A =
173,146,176,222,63,176,106,141,154,192,83,122
177,86,65,140,172,197,180,168,243,220,135,196
114,145,104,141,148,168,128,99,149,167,101,225
177,85,65,140,171,196,179,168,243,221,135,196
174,209,240,128,148,158,137,248,143,162,135,118
179,103,166,134,122,216,124,165,108,95,171,176
Report the top entry of the column that holds the smallest entry.
A: 63
Report the first entry in reading order.
A: 173
The entry directly above 149: 243
Report the last entry in the row that holds the smallest entry.
A: 122
Report the third-last entry, reading row by row.
A: 95
Report the entry directly below 86.
A: 145
Report the largest entry in the last column.
A: 225
Report the last entry, reading row by row.
A: 176
The largest entry -> 248
The entry just left of the largest entry: 137
The entry directly above the largest entry is 168
Report the entry just right of 103.
A: 166
The entry just right of the smallest entry -> 176
The last entry in the row that holds the largest entry: 118
Report the entry directly below the largest entry.
A: 165
The entry just right of the largest entry: 143
Report the 4th entry from the end, reading row by row.
A: 108
Report the smallest entry in the first column.
A: 114
Report the largest entry in the first row.
A: 222
The entry directly below the smallest entry is 172
Report the 3rd entry in reading order.
A: 176
The bottom-left entry is 179

[[133 121 154 154 145 130 165 135 175]
 [133 145 182 154 174 111 159  93 161]
 [133 165 202 154 174 100 147  68 144]
 [133 137 182 154 174 107 163  98 165]
 [133 121 182 184 174 130 165 116 175]
 [133 121 182 207 174 136 165 116 192]
 [133 161 203 154 174  99 149  63 148]
 [133 121 182 183 174 160 165 125 193]
 [ 95 163 182  84 157 148 143 174 156]
 [133 121 165 154 154 130 165 116 175]
 [108 144 182 112 162 145 156 165 173]
 [133 121 172 154 153 117 165 116 175]
 [133 132 182 154 174 130 165 113 175]
 [133 114 182 213 174 143 165 116 200]
 [133 121 182 198 174 141 165 116 191]
 [133 121 182 183 174 167 165 130 196]]
Rows and columns are numbered from 0.
Read off the entry directly below 149.
165
The entry in the bottom-left corner is 133
The entry directly below 147: 163
The entry in row 2 and column 0 is 133
The entry in the top-right corner is 175
The entry in row 2 and column 2 -> 202
The entry in row 1 and column 2 -> 182
Read off the entry just left of the largest entry.
182
The entry at row 2, column 1 is 165
Read off the entry in the bottom-right corner.
196
Read off the entry at row 0, column 1.
121
The entry directly below the smallest entry -> 125
The entry just right of the smallest entry is 148
Read off the entry directly above the largest entry.
154
Read off the entry directly above the smallest entry.
116
Read off the entry in row 0 and column 2.
154
Read off the entry directly below 184.
207
Read off the entry just left of the smallest entry.
149
The entry in the top-left corner -> 133
Read off the entry at row 1, column 1.
145
The entry just right of 68 is 144
The entry just right of 108: 144
The entry directly below the largest entry: 198

data =
[[163 164 184 169]
 [175 174 178 176]
 [217 183 149 189]
 [169 174 177 176]
 [ 62 147 239 174]
 [181 174 169 173]
 [192 109 181 157]
 [227  79  76 221]
 [143 177 126 156]]
Indices start at 0.
What is the bottom entry of the column that holds the smallest entry?
Answer: 143
The top-left entry -> 163
The entry in row 1 and column 0: 175
The entry in row 2 and column 2 -> 149
The entry just left of 156: 126
What is the entry directly below 184?
Answer: 178
What is the entry in row 0 and column 1?
Answer: 164
The entry just right of the largest entry -> 174
The largest entry -> 239
What is the entry directly below 217?
Answer: 169
The entry just right of the smallest entry is 147
The entry at row 0, column 2 is 184
What is the entry in the bottom-right corner?
Answer: 156
The entry in row 2 and column 0 -> 217
What is the entry directly below the largest entry?
Answer: 169

Read these off the grid that follows. Rows and columns are numbered from 0.
1) Which number is the top-right entry?
2) Which number is the entry in the top-left corner?
3) Which number is the entry in the bottom-right corner?
4) Which number is the entry at row 1, column 0?
5) Which number is the entry at row 0, column 2?
[[2 6 5 7 2 3 5 5 5 7 4 5 5 3]
 [2 6 6 4 3 4 4 3 2 6 7 5 2 2]
 [4 4 4 5 5 5 5 5 5 5 5 5 5 5]
 [4 2 5 4 3 5 6 5 4 6 4 6 3 4]
 [4 5 4 4 6 6 5 5 5 5 5 5 4 5]
 [5 3 6 6 6 4 6 6 6 4 4 4 5 5]
 [5 4 5 5 5 3 4 4 4 4 4 4 5 4]
 [3 5 4 3 5 5 4 3 4 5 4 3 5 6]
 [5 4 5 5 6 4 5 5 4 4 3 4 5 5]
 [5 5 5 3 5 4 5 5 4 6 4 5 6 5]
 [2 6 3 4 4 5 5 6 6 5 4 4 3 2]
 [5 5 2 4 6 5 5 5 6 5 5 5 4 6]
 [4 4 6 3 4 4 5 5 5 7 6 5 6 5]
 [4 2 6 6 5 5 5 6 6 4 6 5 3 4]
 [5 5 5 4 5 4 5 5 4 6 4 5 6 5]]
1) 3
2) 2
3) 5
4) 2
5) 5

[[65 20  7 38]
 [18 60 19  6]
 [31 19 63 52]
 [76 52 41  6]
 [24 35 22 69]
 [18 51 22 44]
 [69 67  9 48]
 [74 71 59 22]
 [74 72 35 44]
 [77  9 26 23]
 [17 27 62 22]
 [ 5 72 56 44]]
The entry just left of 20 -> 65
The entry just right of the smallest entry: 72
The fourth entry from the end, reading row by row?
Answer: 5
The bottom-right entry: 44
The first entry of the largest entry's row: 77
The last entry in the row that holds the largest entry: 23
The entry directly below 71: 72
The 2nd entry on the diagonal from the top-right corner is 19
The entry in the top-right corner is 38
The entry directly above the smallest entry: 17
The fifth entry in reading order is 18
The entry directly below 63: 41
The second entry, reading row by row -> 20
The 2nd entry on the main diagonal -> 60
The third entry in reading order -> 7
The entry directly below 31?
Answer: 76
The entry directly below 24?
Answer: 18
The entry just left of 26?
Answer: 9
The second entry from the end, reading row by row?
Answer: 56

[[ 21  12  -8  13  11   4   1   1 -19]
 [  7   4 -38   0   5 -13   4   1  34]
 [ -4  -2  11   9   2   4  -4   7 -15]]
The first entry in reading order is 21
Find the bottom-right entry.
Answer: -15
The last entry in the row that holds the largest entry: 34
Find the entry just right of 13.
Answer: 11
The entry directly above the smallest entry: -8
Find the smallest entry in the first row.
Answer: -19
The smallest entry: -38
The entry directly below 21: 7
The entry just right of 5: -13

[[ 0.17 -0.07  0.13 -0.18  0.06]
 [ 0.11 -0.12  0.12 -0.10  0.04]
 [ 0.15 -0.03  0.07 -0.04  0.10]
 [ 0.03 -0.10  0.05 -0.09  0.00]
 [ 0.05  0.08  0.23  0.04  0.15]
 [ 0.04  0.03  0.12 -0.14  0.16]
 [-0.07  0.12  0.23  0.14  0.22]
 [ 0.09 -0.07  0.01  0.07 -0.11]
 [-0.12  0.20  0.21  0.12  0.19]
 [ 0.06 -0.02  0.09  0.04 -0.14]
 [-0.06  0.15  0.12  0.20  0.19]
 [ 0.08 -0.03  0.10 -0.10  0.16]]
The smallest entry in the first row: -0.18
Report the entry in the bottom-left corner.
0.08
Report the first entry in reading order.
0.17
Report the second entry, reading row by row.
-0.07
The bottom-right entry: 0.16
The entry in the top-right corner: 0.06
Report the third entry on the diagonal from the top-right corner.
0.07
The entry directly above -0.09 is -0.04
Report the 2nd entry on the diagonal from the top-right corner.
-0.10
Report the entry directly above -0.11.
0.22
The third entry in reading order -> 0.13
The smallest entry in the first column -> -0.12
Report the second entry on the main diagonal.
-0.12
The smallest entry in the last row is -0.10

arr = [  7.758   2.984  16.465   1.657 -15.679 -18.347   5.262]
The entry just left of the centre entry is 16.465
The fourth entry from the end is 1.657
Report the 1st entry from the right.
A: 5.262
The second entry from the right -> -18.347
